(in the rows, 128 means zero)
Each run below is a few steps of one of 8 hidden systems, one row a step.
seq 1, teg, 11 rows:
[[173  84 126 140 107 171 144 188  84 140 150 110 172 155 104 107  83 143]
 [ 80 158  73 164 120 164 125 159 127 148 128  81 169 135  84 103 162 158]
 [ 82 170 106  82 157  93 130 144 143 172 114 115  64  99  93 106 157 156]
 [141 100 145  86 154  67 165 151 103 160 135 127  94  99 141 198 156 104]
 [173 104 162 154 125 141 146  84 106  98  97 144 161 115 122 202 190 114]
 [188 127 136 135 119 187 129  88 173  86  77 157 148 103 103 122  86 163]
 [144 109 123 139 111 114 141 150 171 120 149  93 174 108 103  79  24 143]
 [ 58 112 139 138  94  96 101 168  96 155 133  94 181 124  98  49 132  97]
 [ 75 113 115  82 156 163 100 167 118 198 114 144  95 156 109  94 195  77]
 [175 134 130 114 189 147 178 141 119 171 175 125  61 180 112 169 192 137]
 [182 180 124 129 100 131 185 122  77  96 124 117 121 117 134 208 168 217]]
seq 2, gura, 11 rows:
[[108 124 106  69 133 113 142 141 168 168 131 105 102  93 128 177 138 147]
 [113 111 166 138 159  84 164  83 108 129 105 101 121 119 111 182 150 110]
 [160 101 169 119 127 151 135 115 110  95  56 168 143  89 101 127 116 137]
 [185 111 101 159 123 161 134 127 197 125 126 118 184 115 112 131  82 102]
 [135 174 135 165  84  99 144 119 117 126 155  73 168 155  91  72 115 146]
 [ 65 119 110  75 107 143 106 190 109 171 114 111 127 111  91  72 129 157]
 [ 98  83 124 129 196 125 135 150 160 178 180 112 103 139 107 153 197  91]
 [190 139 194  97 126 112 161 104  88 120 137 160  72 137 113 152 203 157]
 [185 125  92  69 116 171 154 131 147 136  66 146 118  87 153 214  83 149]
 [117 152 113 215 166 102 186  68 152  88 108  70 179 122 126 176  78 122]
 [ 92 135 176 147  89  97 103 122 105  64  81 143 168  67  86  29  90 175]]
seq 3, dodeg:
[[127 126 133 156 143 105 137 124 156 111 119 145 163 113 150 129 132  75]
 [144 143 157 111 119 131 122  96 159 125 130 152 119 154 138  85 126 110]
 [140 107 132  93 100 154 122 154 123 140 150 130 129 149 142 109  89 145]
 [113 134 108 159 113 138 123 154 102 133 162  94 154 148 114 122 139 148]
 [ 83 148 109 127 127 121  87 120 112 130 114 125 101 115 124 135 169 146]
 [131 112 106 120 163 120 125 132 141 138 129 146 100 111 162 187 136 104]
 [174 154 146 148 136 116 176 107 122 107 123 144 141 143 151 150 140 108]
 [131 138 145 109 103 154 134 105 132  98  83 148 147 123 144 106  84 148]
 [109 104 116 142 135 125 124 139 162 128 154  98 151 132 124 101  55 134]
 [107 140 149 141 107  71 100 134 111 135 172 107 121 130 108  79 153 126]
 [119 105 113  96 105 143  62 160 108 157 122 161 107 115 138 131 173 100]]
seq 4, livu (11 x 18):
[[151 119 111 136 150 150 131 122 167 134 140 131 123 150 146 134  78 108]
 [141 148 153 137 101 108 145 126 107 105 165 119 135 149 136 108 126 160]
 [ 78 139 100 112 108 149 101 158 124 133 109 133 140 110 131 100 134 144]
 [100 112 120 142 168 136 123 108 145 141 155 114 107 160 149 161 134 110]
 [152 140 160 103 113  97 133 128  77 122 126 153  91 130 143 135 149 136]
 [135 124  89 113 121 157 126 156 147 120  89 152 157  91 151 153 106 118]
 [142 143 133 184 148 128 137  71 157  96 148 109 135 154 130 143 114 130]
 [118 144 151 113 102  94 101 137  99 117 116 138 106 111 107  60 101 152]
 [ 91  80  93 131 134 149 103 170 154 148 152 122 164 127 152 130 106  90]
 [152 148 152 153 124 133 130  93 101 130 172 122 110 199 138 135 188 117]
 [136 158 108  52 104 147 132 171 103 151  82 156  91 107 131 110 117 164]]
seq 5, Bunu, 11 rows:
[[166 115 129 137 146 125 108  89 126 141 130 130  96 155 140 174 123  86]
 [178 135 152 135 130 131 155 139  83 100 126 146 113 139 124 113  96 164]
 [124 144  84 135 103 158 131 164 151 103 121 134 174  96 151 132 109 153]
 [ 97 147 119 170 137  94 113  92 178 126 150  95 147 131 115 107 127 101]
 [ 88 111 164  92 124  96  96 129  92 147 105 138  97 125 109  77 118 113]
 [145  82 112 105 136 160 121 179 112 161 145 154 127 144 158 162 145  87]
 [167 158 146 157 141 151 158 101 128 109 175 137 114 184 139 135 174 152]
 [103 172 117  86  93 143 132 110 126 109  97 120 111 113 148 133  90 209]
 [ 99 115  85 162 143  84 137 130 137 134 117  82 163  94 142 188  86  96]
 [123 122 182 182 154  85 114 105  93  96  98 155 132 109  85  81 160  88]
 [160  96 125  66 109 177  84 164 155 142 103 200 113 111 143  94 110 101]]
seq 6, gura, 11 rows:
[[171 116 119 129 120 128 113 106 156 155 168  97 115 157 120 149 100 115]
 [129 147 128 136 108 115 152 151  52 130 124 106 131 143 125 133 125 155]
 [ 85 131  91 122 157 160 125 163 140 126  97 146 128  91 127 134 145 148]
 [132 127 145 149 165  88 128  96 182 120 161 130 108 120 123 131 141 108]
 [162 127 169  95  80  93 130 124  94 127 114 140 130 119 137 118 121 119]
 [123 116  93 123 122 183 133 139 132 150  87 119 169 139 139 152 109  95]
 [113 146 137 181 161 141 146 100 137 109 155 107 130 165 107 101 129 153]
 [125 120 137  92 101 111 102 168 122 118 151 143 110  91 120  97 118 184]
 [115 112  93 122 129 107 108 143 148 171 141 106 138 113 139 178 157  73]
 [135 159 167 142 148 118 150  83  81 127  98 134  98 168 110 120 167 111]
 [156 107 127  82 138 178 146 162 138 116  97 174 115 110 140 124  76 160]]
seq 7, bita:
[[178 105 159  75 122 157 164 137 176 142 152 137 123 150 128 102  84 147]
 [129 122 115 130  58 136 124 150 109 149 161  74 193 146 127 132 124 137]
 [ 69 143  98 166 150 134 101 120 100 147 106  89 119 131  78 122 164 138]
 [129 104 129 103 202 121 144 157 139 151 137 152  65 116 117 147 152 122]
 [196 124 154 103  97 103 156 138 124 122 147 151 141 111 157 174 163 115]
 [137 163 125 127  76 140 131  77 119 111  57 114 168 113 125 144 118 129]
 [ 93 119 115 145 174 142 152 109 162 126  97  99 136 129 113 114  49 128]
 [123  87 160 148 149 101 140 168 148 117 197 118 146 122 105  82 116 139]
 [128 120 137 104  79 125  69 143 134 155 150 135 134 115 100  91 196 115]
 [151 154  92 107 125 154 104 103 124 187 112 114  86 175 123 150 148  87]
 [162 149 111 147 167 155 200 155  76 130 114 127 122 163 135 166 126 145]]
seq 8, livu (11 x 18):
[[138 124 128 142 170 117 102 118 165 129 176 130  66 129 107 128 145 152]
 [133 131 131  88  84  62 118 146 111 152 139 115 121  96 141 144 130 119]
 [115 133 109 142 123 151 154 125 111 136  80 121 181 139 145 153 131  75]
 [155 139 152 144 174 162 157 104 132 109 114 154 104 157 110 103 127 141]
 [139 114 136  98 112 113 113 155 165 115 157 139 115  84 118 108 105 179]
 [ 96 119 111 149  92 110  99 113 142 133 152  84 175 121 132 157 140 112]
 [114 145 137 138 134 129 120 106  69 152  93 119 108 173 106 106 142  96]
 [147 102 121  96 170 154 152 188 125 143 125 165 103 125 136 120 104 127]
 [162 133 129 140 117 127 152 128 169 103 181 128 152 119 151 171 167 153]
 [108 182 126 117  87 108 108  83 127 126  83 108 126 108 109 117 143 151]
 [ 81  91 118 128 172 125 128 132 129 144  92 111 127 120 121 124  58 100]]
seq 9, teg:
[[154 148  82 140  95 137  80 118 118 145 121  97 118 139 111 123  72 139]
 [ 98 150  94 169 161  91 132 162 101 133 112 118 125 119 123 106  95 101]
 [ 87 138 137 124 155 105 141 162 140 120 135 166 128 107 149 107 185 106]
 [146 126 151  83 116 136 135 107 168 146 153 144 113 145 152 147 176 112]
 [171 129 146 124 106 143 144  83  99 131 122 104 122 170 130 159 103 137]
 [119 126 107 157 133 156 130 133  92  94  96 126 144 120 130 140  81 166]
 [ 84 120 107 151 145 115 101 146 171 106 145 131 137  84 128 112 116 146]
 [126 127 149 109 107  76  93 127 149 147 158 134 113 113 123  93 150  94]
 [159 122 135 106 114 139 127 134  94 165 112 144 126 167 143 128 137  65]
 [137 141 117 158 165 183 171 123 117 120 119 127 139 175 131 139 134 134]
 [105 161 123 126 130 138 151 132 140  95 145 121 121 118 131 121 126 211]]
seq 10, dodeg (11 x 18):
[[140 149 104  84 105 120 152 149  94 159  61 121 136  89 127 178 142 116]
 [ 97 112 129 156 186 147 182 115 134 129  77 117 167 134 123 149 121  83]
 [112 120 197 125 161 110 157  81 165  90 130 147 113 120 111  94 133 155]
 [178  76 154  94  85 118  98 132 163 124 150 134 137  89 116 129  87 142]
 [175 127 111 160 102 125 114 142 104 168 140  85 155 160  74  97 107  89]
 [ 81 147 127 111 143 145 110 160  71 151  95 140  91 140  93  69 158 147]
 [ 94  92  92 111 172 157 133 191 162 139 152 142 122  92 137 169 168 151]
 [161 164 131 142 126 101 171  85 157 134 146  94 137 125 118 192 202 128]
 [135 124 161  82 106 136 134  64  92 125  36 137 115 119 137 169 105 123]
 [141  65 138 174 189 151 158 135 135 102 115 133 157 133 128 130  36 106]
 [146 160 176 168 125  82 137 120 152  84 165 129 135 116  82  34 126 164]]
seq 11, fopo (11 x 18):
[[111 124 168 122  90 101 107  82 130  98 105 132 148 100 133 129 129 132]
 [168  88 144 114 126 148 100 108 149 136 115 142 123 135 122 121  77  96]
 [179 119 136 160 144 147 153 157 128 126 175 138 145 166 125 105 130 115]
 [105 158 105 118  92 155 120 170 108 132 147 126 141 145 131  88 151 169]
 [ 71 139  82 120 134 133  99 118 132 169 129  84 109 144 130 154 126 127]
 [108 133 154 144 161  80 141  94  81 121 114 124  87 134 134 163 150 115]
 [144 112 145  98 131 126 120 139 116  96  86 197 114  79 161 149 135 124]
 [176 132 106 150 136 157 139 110 214 103 134 144 158 110 141 154 111 120]
 [152 162 153 147 102 115 166 118 138 105 150  99 160 148 110  71  74 165]
 [ 83  92 115 111  95 123  95 178 100 163 135 101 159 132 121  76  77 103]
 [ 96  97 132 170 152 131  80 114 116 157 165 111 122 169 106 128 198  70]]
seq 12, fopo:
[[107 154  87 112 150 140  97 127 179 192 121 126 101 147 103  90 167  68]
 [124 155 169  94 151 101 204 116 117 160 155 116  99 179 147 140 184 118]
 [ 95 104 138  73 102 164 156 148  80 117  87 141 149 112 170 180 140 167]
 [110  93 100 172 173 163 110  94 166  99 107 110 137  98 108 192 109 156]
 [163 143 163 156 145  61 131 111 132  87 146 130  95  89  90  96  97 170]
 [172 120 115  96  71  94 101 178 137 148 121 147 156  82 136 101  95  82]
 [153 135 119 175 121 165 137 105 155 155 129 106 187 178 103 107 161  57]
 [ 97 147 166  90 140 161 163 139  97 145 132 131  98 187 106  54 144 168]
 [ 69  85  87  80 138 141 116 188 124 173 165 107 109 119 158 184 141 144]
 [119 141 132 186 138 104 121  64  95  97 128  97 119 123 116 215 194 150]
 [157 148 143  89 129 117 115 108  97  96  42 182  68  78 120 124  84 165]]
seq 13, Bunu (11 x 18):
[[133 135 118 119 130 128  95 115 140 147 120 114  96 121  88 109 110 137]
 [133 119 118 114 145 112 148 174 117 158 139 119 119 117 114 124 122 119]
 [129 143 134 130 129 137 156 141 122 131 131 134 144 137 124 128 187 122]
 [122 140 132  99 126 157 134  98 151 134 106 129 115 138 131 139 136 141]
 [135 109 136 122 136 113 149 116 132 131 130  99 130 118 123 159  94 139]
 [133 117 138 153 123 118 128 134 100 111 113 126 151 103 104 132 144 137]
 [138 127 110 132 135 150 102 133 153 130 106 147 130 106 110 117 133 116]
 [151 125 132 120 138 113 136 135 161 148 160 122 118 135 115 106 115 116]
 [119 135 141 106 102 124 141 148 104 145 137 114 139 137 117 107 145 143]
 [101 126 104 123 135 163 128 129 128 149 117 114 135 140 131 154 147 128]
 [119 124 143 138 168 117 146 102 136 120 134 124  99 132 123 149 139 137]]
seq 14, Pigu:
[[ 93 120 125 122 106 140 122 133 130 134 111 114 168 104 112 132 171 132]
 [113 128 139 141 144 130 111  72 147 133 114 109 116 137  99 131 130 122]
 [156 101 159  99 137 124 145 130 111 141 114 132 106 123 102 131 111 135]
 [153 114 113 127 117 150 133 152 136 137 117 130 164 104 119 156 148 115]
 [138 164 120 159 127 133 129 102 149 121 122 115 139 129  99 114 145 139]
 [108 131 137  98 129 109 134 135 124 144 118 110 110 110  99 104 108 153]
 [110  93 135 128 139 114 134 137 125 145 127 112 148 112 122 157 147  98]
 [144 129 151 142 135 154 124 101 119 119 111 145 127 145 108 121 163 121]
 [144 131 117  84 121 153 129 128 153 146 110 129 111 120 118 124 103 144]
 [143 131 118 140 124 104 158 130 137 134 142  93 156 115 120 163 125 128]
 [112 137 142 153 125 127 119 130  86 110 108 127 137 117  98 105 149 152]]
seq 15, Pigu (11 x 18):
[[ 96 108 126 134  84 130  70 152  47 119  90 130 142 119 117  86  87 132]
 [109  84  91 164 197 152 104 147 173 155 150 126 127 149 127 124 101  60]
 [190 145 177 122 141 126 165 134 130 125 194 160  95 175 125  92 187 137]
 [111 163  87  46  49 159 109 159 112 162 111 125 124 126 162 144 150 162]
 [ 87 165  77 186 165 106 157  79 135 123 117  67 140 142 155 208 108 114]
 [116 121 193 146 179 106 152 125  67  59 102 177  90 105 117 102 116 186]
 [114  63 117  75 103 139  63 163 189 125 115 183 154  51 166 134 106  95]
 [204 155 144 200  99  94 130  60 170 122 169 105 174 179 130 117 120  44]
 [145 157 138  95  89 171 146 181  42 148 111 124 117 183  91  24  73 185]
 [ 48  83  40 121 166 161 124 207 176 185 186  74 149 118 143 180 136 133]
 [128 163 181 200 171  77 132  57 102  88 195 128  76 162 121 158 252 147]]
seq 16, bita (11 x 18):
[[143  80 173 109 158 138 115 124 136 107 126 184  97 135 150  95  71 115]
 [171 109 121 143  74 152  91 145 144 106 174 148 174 147 167 115 105 114]
 [114 188  83 164  93 153  77 113 118 121 134 107 126 160 117  91 125 159]
 [ 71 147  88 112 175 135 123 174 106 154 136 129  71 147 142 107 111 147]
 [112 115 140 122 146  85 145 167  93 123 182 153 107 134 185 165 179 113]
 [138 141 164 119  96 120 106  83  85  90  90 172 119 114 154 164 184 128]
 [140 124 119 113 133 164 117  81 147 108  63 152 116 124 164 161  54 120]
 [146 118 126 181 135 116 151 129 145  82 158 116 164 135 147 113  30 145]
 [ 84 130 132 151  98 113  85 165 137 101 156 130 161  99 103  39 121 158]
 [ 84 129 108 101 127 119  56 132 164 182 169 129  83 154 134  83 157  88]
 [174 144 132 125 137 134 128 137  63 168 160 139  73 211 141 131 166  90]]

Name the system that made each run.
seq 17:
[[123 127 150 106  99 156 135  99 118 125  82 132 157 123 120 137 167 133]
 [145  95 120 129 150 160 122 102 162 136 114 114 127 131 113 160  86 125]]

Bunu
seq 18, 2 rows:
[[133 151 131 153 113 115 109  84 121 120  95 137 144 139 152 136 142  69]
 [140 135 139 119 142 157 156 127 124 123  96 143 124 152 129  87  68 131]]

Pigu
seq 19, 2 rows:
[[105 104 140 109 117 159 153 152  98 125  98 141 166 115 137 151 170 134]
 [141 116 126 145 147 159 119  80 177 119 131 130 127 134 125 167 149 125]]

Bunu
seq 20, 2 rows:
[[150 150  86 138 115 114 116 149  74 133 122 118 105 123 141 175 119 141]
 [130 172  90 159 160 112 153 148 123 113 103 142 130 111 153 139 119 109]]

livu
seq 21 (2 x 18):
[[153  81 129 165 115 112  75 138  93 132 171 113 132 116 103 173 177 118]
 [180 157  98 138 130 141  94 122 116 133  78 157  93  97  88 144 158 124]]

bita
seq 22, 2 rows:
[[ 95 124 143 101  97  98 121 115 122 124 151 101 123 116 141 136 107 173]
 [ 89  87 124 130 129 124  92 128 101 137 107 118 135 105 123 162 140 111]]

gura
seq 23:
[[ 81 180  90 137 139  75 121 151 137 146 112 130 125 123 152  74 104  68]
 [ 81 122 168 122 160 113 184 139 121 130 143 133 144 170 163  89 130  90]]

Pigu
seq 24 (2 x 18):
[[ 64 114  84 155 140 138  77 161 112 108 127 133 129 111 152 113  78 143]
 [106 139 124 176 145  76  74  95 153 116 171 126 100 127 135 122 150  96]]

fopo
seq 25:
[[160 106 126  99 125 131 137 167 142 122 126 148 130  87 123 126  89 151]
 [128 130 116 173 112 125 127 112 158 110 159  96 175 122 123 150 140 133]]

livu
seq 26:
[[164 184 107 152 145 110 138 139 134 119 148 158 106 155 158  99 123 100]
 [ 98 170 112 111 103 129 150 152 130 123 127 144 154 144 186  98 124 117]]

fopo
seq 27:
[[ 74 100 149 102 167 107 155 159 104 148 119 118 110 109 107 127 142 144]
 [115  90 152 118 138 140 119 109 148 125 121 150 138 112 136 168 196 100]]

Pigu
seq 28 (2 x 18):
[[ 99 136 108 111 137 129 137 161  95 146 128 129 109 141 155 136 124 131]
 [116 144 124 141 151 122 151 125 120 112 134 140 127 137 164 161 157 117]]

Bunu
seq 29:
[[ 98 138 140 119 114 151 148  88 129 113 142  95 132 161 149 154 115 183]
 [ 99 105 132 146 115 101  97 101 105  98 132 107 130 105 143 165  94 157]]

dodeg
seq 30, 2 rows:
[[139 148  91 142 128 163 180 148  73 122 111 111 149 169 174 172  66 143]
 [ 53 157 103 177 154 144 134 133 137  65 123 131 153 104 148 120 129 193]]

gura
seq 31, 2 rows:
[[148 129  85 179 128 104 110 171 136 117 141 124 160  87 117 129 111 114]
 [119 190 116 124 125  96 124 117 143 151 107 130 112 130 115  82 156  92]]

dodeg
seq 32, 2 rows:
[[120 144 135 122 115  87 151 142  97 138  94 124 153 106 127 128 143  93]
 [ 94 125 135 139 144 161 140 117 133 121  84 134 159 134 123 107 132 108]]

Pigu
seq 33:
[[117 106 111 145 125 123 112 122 128 107 137 110 138 112 146 168  80 153]
 [138 129 134 179 127  96  95 109 113  98 130 130 128 115 113 116 108 120]]

fopo
seq 34 (2 x 18):
[[ 79  61 174 130 123 155 121  93 111 100  91 126 173 101 122 177 167 138]
 [173  77 136 147 144 151  62  82 154 111 123 147  99 102  97 168 127 130]]

Bunu
seq 35:
[[ 80 200  81 144 129 127 111 126 160 111  95 155 137 106 159 100 158 110]
 [ 92 123 148 110 165 109 126  79 170 133 138 132  87 158 168 120  81  96]]

livu
seq 36 (2 x 18):
[[134 138 134 152 109  84  84 153  76  98 130 153 115  99 121  97 129 139]
 [140 140  73 134 130 145  89 172 154 143 121 162 131 106 140 112 131  88]]

dodeg
seq 37, 2 rows:
[[ 88 126 132 143 126 117 114 123 118  99  88 129 147  97 120  97  87 139]
 [115  93 133 149 135 122  97 144 160 129 144 138 158 114 117  90 120  85]]

gura
